A single turn carries every row of the set below to another of its rows. Some are shown first; where does it send the rows asked next?
sev: [ -2 -27  16  -6  20 -15 -14 -17 -17  -9   1   9  13  12  23]
nolim: [-11   2 -16  16  -7  -7  10  -1  -7 -22   0   1   3  -4 -19]
tiso: [  7 -26  21 -15  -5  -6  -6  -6 -18 -15 -17   3  10  -4   8]
lunug: [ -8 -12  -2   3 -17   2  -8  10  -8  -4 -22  16  -3  16  11]
Bule: [  4   5  -2   2  -6   8   6 -13  15   4  19 -10   2 -14  -3]
Fitib: [  3   9  -8  -5 -11  -5   1 -18   5  17   7  -2  28  -9  -9]
Bebuz: [ -3 -41 -10  -4   0  -8 -26  -6 -23  -2  14   1   7  -8  22]
Gesa: [  2 -23   4  18  -1 -12  -7  -8 -17 -17   5  11   5  -5  37]
dadat: [ -3   3 -20  -6  10  -2   2   1 -13 -15   7  -1  27  -5 -25]
mitu: [  3  -6   3   0  21  -4 -23   0 -12   5   2  14  18  28  11]
fuvuv: [ 13 -26   5  19  -5 -13 -11 -11 -15 -16  11   4  24 -12  31]
rizek: [ -3 -44   2  -1   4  -7   9  -5 -20  -9 -20 -12  13  -9  11]
Favu: [ -7  -6   8   9 -18 -13  -5  -3   4 -16 -20  -5  -5 -14   3]
Kuv: [  4 -16  -2  -4  -1  -3 -20  -1  -1  -2  16  -6   1 -30  -1]
vugu: [ -9  -2 -13   1  -4  -3  15 -16  19   3  11  -9  30   3  -2]
nivo: [-18 -14 -12  -2  15  -4   8 -18   7  -7  21  -6  10   2 -20]
Ruluf: [ -3  -2 -20  -1  -3   6  11   4  12 -21  11  -8  21   0 -11]
tulo: [ -3 -10  10  -4  17 -14 -29 -13   1  -5   6 -10  18   7  -9]
Fareb: [ -2   2 -13 -22 -16  -4  10  -4 -10  -2  24   2   7   7  -1]
Nas: [-27 -35 -16   4   7 -11  11  -2 -13  11 -10  18   8   8   7]
Zuk: [-11   3 -21  -3   0 -19  19 -11 -18  -6  16  -4  22  18   0]
taf: [  0  -2   5  31  17 -14   2  -7  -2 -16   4  -6  16 -14  14]
pulo: [  1 -11 -12  11   5  -8 -13 -13  -4  17   7  19  19   7  34]
filup: [ -9 -40  -6   8  11 -12   1  -7 -24   0 -18  -6   7  -1  21]
Lipas: [ -2   9 -11  -4  -2  -5  36  -8 -13   1   9  -4  13   2  10]
tolot: [  5 -22  21  -1   7 -18 -15 -18 -19 -17   0  10  27   4  15]
fiso: [  3   5 -14 -19   7  -5   7  -5 -20  15  19 -14  22  10  -3]
nugil: [ -7 -11 -11  -5  12  -3  -3   4 -19 -11 -20  28   0  11   8]
tuno: [  5 -26  12 -12  -4  -2 -13  -3 -19  -8 -17   3  -7  -2  22]
lig: [  4   2  -7   0   6  -9 -23  -9 -19   4  -7  32  10  10  17]
loke: [ -4 -29 -26   3   4   5  -4   0   5  12   6   8   6   0  32]
dava: [  0  13  -2  20  10  -6   9 -20  -6  11   1 -12  20  -3  -7]
Dusa: [-13 -33 -24 -11  16   4   1   4  -5  -2  -8  12  -1   9  13]
fup: [ -5 -26 -13  -8   2   6 -10   2  -8  17  21  21   3 -14  15]
tek: [  4 -46  -6  -2  -3  -5 -15  -8 -19  -3  10 -12  20 -14  18]
Ziku: [-24 -28  -5   4  18 -24   4 -18  -7   1  -4  -7  15 -14 -13]
gusa: [  7  14 -20   0 -20  -3  10   5 -18  -5   8  -8  11   5   7]
dif: [  2  10 -11   0  -3  -7 -21  -8 -14   3   5  -6  12   1 -26]
Daza: [  7  -7  -4  27  17   1   4   3 -12   2   8  19  15  -3  31]
Lupib: [  3  19 -14   6  -3 -10   7  -8 -15   2  -4   7  29 -15 -16]

Lupib turns into vugu
rizek turns into tolot
Now these:
Zuk turns into fiso
filup turns into sev
Daza turns into Nas
Favu turns into taf
Dusa turns into lig
nolim turns into dava

